One turn sends every row of this set to another row. A few are shown first. Where does it send the rows asked after them?
sodo:  -36 -342 -179  -62 -305  -30  240 -335 -235   58  -60 -166   76  -30   96
bur:  291 -150  137  272   11 -164  468  173 -388  286   23 -352  239  109  -57
Sem:   18 -290  -90  -33 -244  -81  374 -465 -186  159  -45 -172   65   23  -47
dufit:   87   31   35  290  -85  150   25  243   62  255  325 -271  116   -6  118
riv:  -83 -152  -34   60 -184   75  456 -137  229  194  234   17  210   78  -78
fanov:  117 -211   94  236  -79 -274  563  116 -310  283   29 -248  312  100 -156
ner: -167 -320 -177  -44 -330  -26  324 -234  -26   69   55  -35  173  -14   29
Tozu: -112 -405 -158    4 -277 -247  416 -237 -112  273  151 -139  251   91  -86
nunu:  227  -79   -1  225 -112   28  -75  -35 -344  229   62 -475  -38  -54  174
fesik:  87 -47  33 120 -63 235 372  24 262 205 311 -37 177 111  25
Sak:  311 -107  -22   86  -40  341   74   59 -105   88  141 -268   21   47  314
damu:   86 -180  -68  157 -223 -127   -5 -203 -402  214  -21 -432  -15  -89   86
kegi: -110 -253  -85   -8 -257  -60  451 -339   42  172   87  -40  164   44 -109
pifus:  280 -127  150  288   29 -128  481  235 -319  292   78 -324  264  125  -51
rimus: -160 -232 -134    9 -269   91  335  -47  161   87  192   35  222   19   44
diga:  164 -292 -130  -28 -208   72  135 -290 -341   60  -85 -290  -10  -16  207
vek:  -21 -135  -68   71 -161  242  267  113  215  100  276  -10  201   51  137
tak: -256 -211 -118  144 -354 -231  189 -154  -85  223  111 -176  168  -85 -101
vokel: -111 -232 -113  129 -326 -232  102 -251 -297  209   -8 -309   67  -99  -29
sot:  421  -49   74  127   47  315  172  -75 -106  192  143 -314  -20  100  207
boked:  168 -215   98  237  -66 -269  527   86 -385  280   -5 -303  273   95 -126
Zuka:  441 -235  -17  106    8   76  118  -66 -371  277  127 -460   36  128  227
vud: -254 -123  -75  197 -293 -118  200   30  107  242  251 -105  221  -50  -83
zag:   62 -424 -146   -3 -231 -236  311 -333 -348  264   27 -298  138   75   -2
kas:  227 -247  -47   -5 -146   14  259 -437 -325  156  -88 -312  -29   31   69
reg: -109  -22   -9  258 -187   37  137  197  165  258  339 -144  199  -20    4
barez:  227    7   41  275  -55  139  -59  148 -154  242  206 -404   22  -23  189
fasar:  156 -142  128  281  -20 -179  553  246 -208  295  117 -233  327  124 -124
Nezom:  288 -353  -89   35 -115 -104  186 -263 -459  265   18 -429   47   90  130
Nofe:  180  -83  -24  105  -66  348  158  155   98  102  253 -130  120   63  249
zivo:  397 -147   22   60  -22  179  169 -277 -293  173   -4 -372  -65   59  176
Luro: -127 -309 -111   65 -214 -128  439  -32  109  289  312  -51  324  128  -79
Zar:   24 -195  -37  141  -90   51  370  164  197  309  420  -81  304  165   16
gek:  243 -195  113  250  -30 -221  487  109 -413  275   -8 -343  245  100  -90
Rez:  296   -6   80  149   31  339  256   49  123  205  271 -176   79  117  146
pel:  422 -146   29  168   63  191  144  140 -143  302  292 -376  105  167  236
zit:  109 -176  109  256  -59 -233  573  183 -237  288   86 -224  331  108 -155
mup:  308 -192  -66   32 -100  228   65 -129 -293   72   -1 -335  -28   14  301
futoz:  247 -125   19  184   20  181  247  236   89  313  412 -213  214  181  155
lom:  230 -120  152  294   17 -134  513  269 -242  293  114 -274  298  129  -80

pel turns into -> futoz
pifus turns into -> lom
Where do these go?
reg turns into -> vud
fesik turns into -> riv
sodo turns into -> diga

